rotation steps, each row followed by its count of steps:
The counts run from 0 to 255.
[-23  27  29   9  -4   9  38  -7  -4 -15 -28  -3 -10 -20 -17 -14  11  -6
 -10 -52 -71  11] => 195
[ -6 -36  13 -63   3 -13  -9 -24   4  45   1  -7 -31  13  32  -9 -14  -1
  29   7  38  14] => 39
[ 14 -15  41 -35  15  -8 -19 -26  -3  54  16 -15 -63  -1  18 -37 -31  -5
  13 -13   7  21] => 36
[-49 -28 -17  51  20   4   3 -28   9 -48 -21 -26  39  -5  29  45  10 -14
 -20   3 -13 -23] => 56
[ 15  25 -14  19 -13  19  40  24  13  -8 -38  10  -1  33 -59 -41 -21 -27
   6  46   1   3] => 12
[ 43 -45  19  18 -28 -15 -16  -3  29 -49  -4 -10 -33 -19  14 -16  19   2
 -24 -48  25  -8] => 94
[-33 -16   2  36  17  18  51 -10 -21  20 -51   4  43   6 -20   1 -24  20
  14  10 -47 -10] => 62
[-30  -9  19  22  14 -13 -35 -48   0  21 -32  -7 -15   1  32   2 -21 -50
 -14  16  31  34] => 47
[-38   5  22   7 -30  26 -18  20  18 -20 -16   9 -21  48 -29 -58 -15 -15
 -28  -4  -5  -1] => 147
[ 39 -35   3  44  41 -10  31 -10  14 -46   8 -19 -33  -2 -10 -11  -3 -42
 -10  35   2  -2] => 231
[-31  13   0  55 -22   9  26 -22  31  17 -65  18   5 -20  -9   0  -5  -1
  40  10 -20  10] => 185
[  7  55  20  46  29  10 -30 -26   8  25  33 -39  29 -34  10  15   9   3
   4  29 -32  -1] => 120
[ 36  17  -5 -10  11 -22  44  -9  -3  22 -64 -32  44 -19  -6 -11 -18   4
  -2  18  30 -24] => 1
[ 34 -41 -10 -21 -52  -2 -14   5  29 -22  -5  -1 -16 -16  17 -11  30  24
   6 -40  44 -19] => 91
[  6 -45  36  15  19   4 -27  -1 -15  26  32  -9  -8  33   5 -48 -43  34
 -22 -18 -20   3] => 159
[ 21  38 -35 -41 -44  23 -10  17  -4 -12  37  10  10 -10 -16  19  -5  17
  -9 -26  29  35] => 79
[-34 -12 -19  -2   6  23  63   5 -16  14 -26   4  51   5 -20  23 -11  29
   7   7 -45 -23] => 64
[  4   8  26  41 -14  49 -22  22  29   2  28   2 -24  19 -33 -60   1  21
   9   3 -39   4] => 23
[-34 -10 -29  15 -30  14  46  -3  31   9 -47  10  31 -29   4  22  26  23
  42  -1 -28 -11] => 188
[-17   2 -18   0  25 -11  -8  -2  -3  39  47  -2  73   4  19  16  50  -7
  14  39  -2  -2] => 115
[-11 -38   2 -61   2 -11   1 -26  -7  44  15 -13 -21  10  37   9   3 -10
  23   4  41  16] => 40
[ 25   4   1  -1 -58   3 -30   8  23  20 -35  14  -8 -13 -10 -40 -12  30
  13 -25  53  19] => 87
[ 19 -14  38 -26  27   2 -17 -23   9  18  36 -18 -70  -7  17 -24 -19  21
  -4 -20 -10  14] => 34
[-41   2  14  70  22  10  26 -28  -5  -2 -47 -10  27   9  -9  -6 -24  -2
 -11   8 -46  -4] => 60
[ 11  33  -6 -29   4  13  22  -6  17  48 -17 -36  30 -35  12  17  -1  33
  40  33  -6 -28] => 126
[ 15 -61  27 -11  25  -5  -2  -4 -15  37  24   5   2  31   7 -50 -46  48
  -2 -12 -10   4] => 161
[  6  35   8  20  30  36  37  14 -28 -28  14 -16  11 -24 -30  32 -25  11
 -29 -11 -55  29] => 70
[-44 -44  -1 -30 -28  22 -15  34   8 -12  18  10  19  51  -7 -40   7  32
 -28  -7  12 -23] => 151
[ 51 -44   6  14   0 -31  -1   2  16  15 -43 -10   9   7   4 -53 -20  14
   7  18  41 -20] => 223
[-42  24   7   3 -14  34  -2  -9  20  67  23   9  -2  -8   0 -22  18  28
  54  20 -34   2] => 248
[  7  40   3 -17  -9  28  32  20 -36  34  -2  11  21   2 -54  -6 -41  22
   0  -5 -14  38] => 74
[ -7   8 -32 -21 -28  38  12  42  34 -37  23   6  17  32 -45 -22  32  -4
   7  37   9 -11] => 16
[-36 -22 -12  15   7  14  54  -3 -12  18 -43   1  55  14 -17   5 -20  25
   6   6 -41 -14] => 63
[-36  15 -14 -34 -33  26   6  14  17 -73 -14 -13 -22  15 -19   6  13 -32
 -20   1  17   4] => 142
[-16  39  27 -12   7  20 -24 -23  14  10  17 -42 -40 -39  27  23   2  34
   9 -14 -38   0] => 255
[  3  49  30 -18  -4   5 -20  24 -32 -20  23 -12  -3  -1 -26  -6  10 -34
 -44 -48  -8  32] => 206
[  1  49  12 -23 -19   7  23  -3  18  -5 -61 -25 -40 -10 -24 -22 -42  -6
  10  14  -1   0] => 135
[ 24  32 -29 -25 -42  27 -22  27  -3 -24  35  -6   5 -26 -26  30   4  17
 -16 -29  29  43] => 80
[ 31 -41  -8 -11  30 -10  -2 -26 -17   2  60 -12  -8  -8  28  34 -14   5
  -7   1  26  27] => 167
[ 39  15  13   6  16 -25  29 -14  -6  24 -71 -36  36 -16  -7 -16 -29  12
   0  25  20 -19] => 0
[  0  45  28  19  11  -3 -14 -17  11  62 -11 -41  23 -26   3 -14  -7  24
  29  35 -24  -9] => 123
[ 20  44 -39 -48 -53  30   4  27 -17   9  29   5  29  -8 -24  22  -5  35
  -8 -12  27  43] => 78
[ 50 -56 -22   7  18 -20  30   2  20 -47   9 -24   1   0  12   0  19 -17
   2  27  23 -19] => 228
[ 22 -76  16 -13   3 -31  34  -5  -1  10 -29  25 -11  18   0 -49  25 -22
  17 -25  15  -5] => 100
[-12  15 -41   1 -31  52  14  36  35 -49  33  -2   6  28 -28 -13  35   0
  -2  32   0  -3] => 17
[-24  20  22 -38 -11  12  47  11 -19  25 -25  21   0   1 -26 -25   1   0
   6 -35 -57   6] => 198
[ 38 -49  33  29  -1 -26  -3  -4  12 -27 -13   6 -43 -10   4 -43  13 -21
 -14 -35   6  -6] => 96
[-19   6  -9  73  -9  16  -9 -42  29 -13 -29  -2  -8 -41   7  20   7 -24
  17   3  -2  36] => 182
[-49 -17  23  31   7 -19 -29 -44  13  28 -42  -5 -11  10  26  -8 -29 -53
   0  11  36  18] => 48
[-41 -17  -1  71  30  10  -1 -30   4 -22 -27 -27  28  -5  11  12  -9  -7
 -18  -4 -38  -4] => 58
[ 36  -6   2 -15 -20  -6 -47   7  12 -24  13 -42  31   2  17   2   8  13
 -44 -15  56 -14] => 216
[  6  50   3  10  17  26  33   3 -27   7   7  -5   8  -5 -50   0 -47   7
 -15 -13 -44  54] => 72
[ 13  56  15 -13   2  10  30 -11  16 -11 -59 -31 -35 -20 -26  -4 -34 -23
   2  18  -4   8] => 134
[  9 -17 -10  19   8  -3   4 -37  -9  54  -5  17  -3 -13  12   3 -40 -15
  34  25  39  46] => 173
[-55 -30 -17  13  -7   0  -3 -34  12  28 -41   2  34  10  33   5  -9 -25
  16  27  39 -10] => 51
[  9  52  27 -18 -11   0 -32  18 -40  -1  21  -3  10   3 -30 -22   0 -24
 -41 -52   2  39] => 207
[-16 -10 -25   7  16  25  26   9  23 -11  60  -3  -5  11  -2  12  50 -25
  31  43 -19  12] => 240
[ 10 -57   4  -5  27 -28  30   1  -1 -25  26   5  12  12  19   1  58 -52
 -10  -8  16  -4] => 104
[-34  -5 -16  26 -42  11  37 -13  25  19 -62  18  24 -21   0   7  19  14
  37   7 -27  -9] => 187
[ 13 -67  -8 -29  24  -4  11  -8 -22  34  45  -4  20  19  28   9 -25  38
   3  -4  25  -5] => 164
[-34 -50  -7 -19 -21  24 -22  27  17 -27  39  -8  19  39   8 -15  11  39
 -26 -26  -2 -28] => 153
[ 12 -25  -3 -46  -2  26  -8  15  22   3  60 -11 -18   4  11  -9  29  46
  11 -16 -13 -14] => 29
[  4  13 -24  -5 -28  26  42  42  16 -14 -17  12  14  38 -50 -36   4  -8
  16  52  24  -1] => 14
[ 17 -63   5 -28  15   0  20  -2 -20  46  37  -3  15  32  18  -3 -36  46
   2   3  13   0] => 163
[  4 -22 -23   5   0  -8  17 -37  -2  45  -1  19   5  -8  11  11 -31  -9
  30  45  46  48] => 174
[ -6  -8 -44  50 -10  13   1 -23  29 -14   7  -8   7 -32  26  57  21 -20
  22  23  30  26] => 179
[-23  11   3  83 -23   9   8 -32  33   3 -33   7  -7 -31   4  15  -7 -22
  23  12  -9  24] => 183
[-28   8 -11  11  -9  14  34  11  11 -41  -9 -10  -5 -37   1  35  39   7
  -1 -42 -63  -4] => 192
[-19  19   8 -64 -16   7  45  26 -35  14  -9  14  25  -1 -27 -11  25  -3
   4 -42 -30   9] => 200
[-21  30  35   5   2   6  37   0 -17   5 -36  -4  -6 -18 -33 -23   4 -11
  -2 -54 -70   6] => 196
[-17  16 -14  31  17  32   4   1  23 -13  70   0 -15  -1  -7  11  35 -32
  14  35 -39  22] => 242
[ 19 -22  -6 -11 -67   0 -18  11  23  16 -27  16 -11  -6  -7 -35   1  44
  18 -30  49   7] => 88
[ 41 -33   2   4 -28 -10 -14  -4  28 -53  -3 -13 -31 -22  13  -6  27  11
 -13 -43  28 -14] => 93
[-20  19  -2 -75 -21  10  39  19 -37  10   4   8  16   4 -27   4  33   1
  -3 -43 -23   9] => 201
